(in the rows, 128 means zero)
Named turns come first, each shown by rows before and after it. Which turns, in which order, take the first row of each pair that follows to the second? Write the first one first, as in the answered first pair.
B (before => after):
[130 103 137 148 111 156 107 103 150 101  76 107 113] => [133 153 143 113 138 100 158 102 155  86 138 118  92]
[162 153 106  63 122 104  91 123 109 108 127 156 135] => [174 124 110  80 115 131  70 117 119 116  96 142 138]
[120 165 138 105 133  98 174 118 114 102 162 132 102] => [ 87 122 120 128  83 152 118 139  90 116  96 142 146]
D (before => after):
[126 101 132 127 109 137  85 126  92 112 104 149 170] => [148  92 111 153 139 136  71 132 130 146 104 137 153]
[ 80 127 137 141  67 143 138 117  86 133  92 145 150] => [ 97 105 117 173  90 160 112 123 119 163  75 129 140]
[136 135  95 158 121 102 121 166 148 155 125 118 136] => [128 154 104 147 122  82 141 164 146 143 143 123 131]
T (before => after):
[102 129 153 139  98 148 126 132 130 150  90 122 127] => [118 128 161 122  92 153 124 125 115 134  90 127 142]
[176 133 119 127 159  93 101 128 149 143 156 146 122] => [165 134 118 146 162  95 108 128 165 154 149 138 106]
[144 131 127 122 141 120 132 111 130 123 110 113 143] => [145 136 123 117 144 110 127 117 129 123 116 118 145]
[106 154  90 101  89 136 180 119 104 147 129 113 126] => [106 155  93 102  87 140 181 118 106 145 127 115 122]
Then:
Between the rows of a pair lie 2 to 3 turns.
[167  70 172 141 104 165  91  80 109  89  85 113 128] => [155 116 187  95 101 129 130  78  81  55 128 132 129] : B, D
[ 98 153 140  82 124  88 128  93 108 114 165 134  99] => [131 100 154 107 105 145  94  68 112 115 102 109 113] : D, B
[148 110 157 184 149 163 156 131 159 143 121 134 101] => [176 109 172 164 146 161 156 115 150 122 122 134 107] : T, D
[180  97  78 115 149 129  47 152 130 147 111 141 175] => [155 143  74  83 154  80  76 163 114 134 160 160 171] : B, B
[ 74 143  99 143 102 125 107 153  94 138 108 141 112] => [134 129 109 167 146 132 112 124 147 153 108 103  77] : D, B
[159 101 113  65 115 105 105  99 105  89  98 133 180] => [185  90  86 106 162  97  89 107 163 134 106 110 155] : D, D
[112 154 150  95 111 109 136 103  96 103 145 119 126] => [107 114 130 126  95 151  89 116 100 127 101 118 146] : T, B
[134 151 164 169 184 106 155 125 151 146 179 120  52] => [116  85 148 208 133 181  86 140 129 168  91 121  92] : B, B
[ 99 152 174 101 122 162 168  93 133 112  86 110 108] => [ 95 175 149  59 123 126 154 118 106  96 119 144 142] : B, T, T
[161 129  99 142 191  92 114 132 168 149 159 116 123] => [ 86 134  86 169 152 106 117 162 149 173 142 135 126] : B, T
[119  84 132 145 109 169 110 102 128 152  90 110 125] => [ 66 136 120 102 102 116 138 131  94 138 140 153 139] : B, B
[111 105  99 151  90 144 120 111 167 152 134 131 166] => [114 128  96 148 115 119 141 114 181 156 160 130 145] : D, B
[114 157 123 121 123 102 159 139 117 123 160 137 126] => [103 149 136 145 119 117 170 132 131 133 145 123 109] : T, T
[157  93  83 146 173 135  84 145 177 169 131 104 121] => [106 161 101  77 150  78 142 151 118 116 193 147 136] : B, D
[164 129 114 151 173 116 130 130 174 163 145 108 107] => [126 129  91 159 161 115 114 159 166 176 141 126 121] : B, B, D
[ 92 114 109 173  99 178 103 144 139 128  83  98 124] => [ 55 157 105 133  90 141 129 161 103 109 124 134 140] : B, B, D
[119 131 107 109 114 115 101 151 107 125 139 153 160] => [ 90 120 120 169 112 143 126 145 139 152 111 127 120] : T, T, T
[102 124 115 135  99 155 133 127 120 126 119 123 148] => [ 95 147 106 128 119 126 146 139 128 135 152 131 135] : D, B, B
[173 143 154 146 137 130 168 129 203 162 125  92  57] => [179 147 200  95  90 140 185  99 143 101 113 108  86] : T, D, D
[152 131 156 124 162 128 138 152 176 128 143 121 118] => [129 104 144 135 130 161 104 166 157 139 104 131 149] : B, B
[140 166 140 100 139  77 115 140 114 111 159 156 186] => [191 147 171 116 158  94 126 102 142 105 148 119 158] : B, B, D
[141 119 124 182 139 143 112 136 153 153 115 118 126] => [139 161 141 139 147  99 156 127 137 126 167 129 116] : T, B
[102 170 160 169 118 124 162 115 150 151 120  81 115] => [128 173 178 115  96 121 152 101 102 101 123 100 154] : D, T, T
[125 127 104 122 114 128  99 133 131 132 127 139 134] => [118 124 105 137 114 136 104 132 143 142 121 130 123] : T, T
[190  94 116 127 144 139  97 123 128 127 114 112 149] => [169 115 123  91 120 126 110 125  89 102 130 138 167] : B, D, D
[134 158 151 127  87 152 130 114  90  85 128 147 135] => [163 149 116 175 149 138 112 123 161 141 138 121  97] : D, D, D
[143 123 147 153 140 147 131 111 145 150 105 105  94] => [122 144 167 120 112 137 156 103 107 112 114 125 107] : D, D, D
[112 151 133  79 104  94 123 197 157 125 134 135 114] => [151 103 148 106  96 147  97 172 169 130  79 106 116] : D, B
[ 98 112 175 158 117 179 159 123 137 133  92 108 127] => [ 66 158 155 141 137 130 181 145 133 137 146 134 118] : D, D, B
[ 73 129 160 143  75 146 150 127  95 115 101 138 124] => [152 105 172 162 120 159 140  94 143 130  96  94  99] : T, B, D
[145  92 109  98 111 147 141 109  54  96 101 109 168] => [163  88  52 127 166 125 104 144 104 147 120 103 159] : T, D, D
[162 136 141  94 126 113 152 114 125  89 154 125 117] => [126 146 118 131 141 101 159 138 153 127 164 124  92] : T, T, T
[ 78 133  85 142 133 108 147 169 141 189 113 166  97] => [101 142 101 143 153  99 170 149 162 185 130 147  69] : B, D
[119 125 124 131  96 128 124 151  84 124 125 129 175] => [151 151 141 119 134  96 161 132 109 116 168 113 141] : B, B
[166 119 143  63 133 104 115 124  85  79 140 146 160] => [ 84 153 106  93 138  77 132 171  99 120 163 162 142] : T, T, D
[ 54 119 134 168  81 164 150 141 117 144  94 129 132] => [171 118 186 116 117 147 168  74 121  84 116  99 127] : T, B, T
[ 80 156 119 140 127 114 142 143 142 155 147 123 100] => [ 71 151 145 133 103 133 154 132 122 137 132 121 103] : D, T
[ 87 150 127 130 108 140 155 112  99 132 142 146 122] => [113 155 127 143 142 126 164 105 132 145 155 130  98] : B, D, B
[ 76  99 107 143 106 154 102 162 126 135 101 135 122] => [ 59 137 117 116 106 122 139 158 107 114 136 148 117] : B, D, B
[161 104 126 107  96 146  98 125  88 121 103 142 172] => [191 139 118 112 164  94 131 120 142 135 165 127 126] : D, B
[110 155 186  90  87 122 177  86  81  76 136 145 119] => [110 116 155  94  66 153 110 105  63  91  93 160 166] : T, D
[ 97 129 160 116  84 143 138 126  93 107 108 138 138] => [144  94 119 151 128 154  87 135 144 152  98 119 135] : D, T, D
[ 99 136 164 135  90 139 141 119 107 114 113 120 132] => [109 152 170 129 107 126 157 111 115 108 132 115 119] : B, B
[145 129 145 113  95 130 162 122 107  99 126 129 162] => [162 128 155 115 106 128 166 113 120  99 128 121 154] : B, B
[144 109 159 104  84 158 131  97  91  97 106 124 156] => [175  91 124 154 149 153 107 106 166 157 112  96 117] : D, D
[ 61 160 148  90 104 115 172 107  54  75 156 170 141] => [147 106 124 195 199 145 134  95 186 162 125  93  68] : B, D, D
[126 149 113  67 156  69 110 137 106  97 188 193 145] => [ 68 125 153 193 151 139 163 114 178 150 127 130  53] : T, T, T
[ 75 125 188 105  55 165 177  91  82  81 100 146 136] => [185 136 193  91 138 123 184  52 139  79 152 108  96] : D, B, T
[120 135 142 133 108 161 130 131 122 104 120 118  94] => [129 151 139 107 116 139 131 131 111  90 138 131 104] : B, T, T
[161 145 112  94 133  94 121 147 158 117 158 138 126] => [152 129 126  81  97 118 108 145 123  95 133 149 155] : D, D
[104 112 100 113 117 118  76 150  95 130 109 137 151] => [115 151 109 112 166  74 125 139 128 133 158 127 104] : T, B, B
[127  99 119 156 103 169  98 131 147 139  85 120 138] => [159 102 107 155 140 147 100 130 174 152 108 109 123] : T, D
[153 118 102 108 166 116 107 129 140 140 130 144 134] => [132 135 103 117 170 105 132 133 151 147 143 145 116] : D, T
[113 129 115 140 143 131 109 140 139 150 119 126 108] => [108 151 128 122 142 111 135 135 132 134 140 134 106] : B, D
[151 149 131 107 156 131 120  98 103 135 162 134 166] => [126 132 109 130 144 151  93 122 107 158 141 141 178] : T, B
[136 113  99 114 148  94 121 157 121 124 132 121 142] => [144 109  99 121 153  95 118 155 131 132 131 113 135] : B, D
[207 128 174 125 152 133 137  59 163 116 119  87  97] => [ 96 180 145  67  92  96 146 116  74  92 150 167 152] : D, B
[132 130 116  95 115 124 103 148  85  98 124 155 176] => [158 158 122 110 171  84 142 136 132 112 170 136 125] : B, B, T
[ 86 158 112 126 128  92 174 137 127 125 182 140 132] => [140 139 150 145 143 115 190  94 155 117 162  99 105] : B, B, D
[ 48 134 147 138  74 148 151 132 101 117 110 133 134] => [ 70 168 153 128 121 106 188 121 135 118 162 121  95] : B, D, B
[105 115 109 138 118 133 101 142 123 135 110 134 149] => [152 131 138 127 151 113 136 105 148 120 137 108 114] : B, T, D
[145 143 135 121 143  95 134 112 131 117 172 131 138] => [124 109 108 142 118 128  92 136 123 138 133 138 165] : B, D
[100 144 161 160 106 137 171 129 140 132 120 127  81] => [129 113 168 152  86 166 138 117 122 122  87 127 109] : D, T, D
[132 157 170 125 175  62 168 116 127 119 203 122 100] => [124 161 169 120 172  60 167 120 118 118 207 127 106] : B, B, B
[180 122 126 147 142 144 114 113 130 138 112 120 117] => [143 136 122 115 105 137 111 127  85 116 116 152 153] : B, D, D
[114 144 115 136 136 131 154 166 141 150 164 148 123] => [146 122 124 152 144 148 151 147 163 157 145 124 107] : B, B
[161 149 125  98 163  81 133 120 134 123 166 128 122] => [117 100 105 125 109 141  81 143 105 141  96 142 166] : D, T, B
[132 141 112 114 146  82 127 153 146 137 177 132 121] => [105 142 153 135 123 107 169 128 147 125 157 115  90] : T, T, D
[151  82 154  95  91 156 113 108 123 112 145 141 122] => [133 100 149  84  88 141 119 121 111 104 159 154 128] : B, B
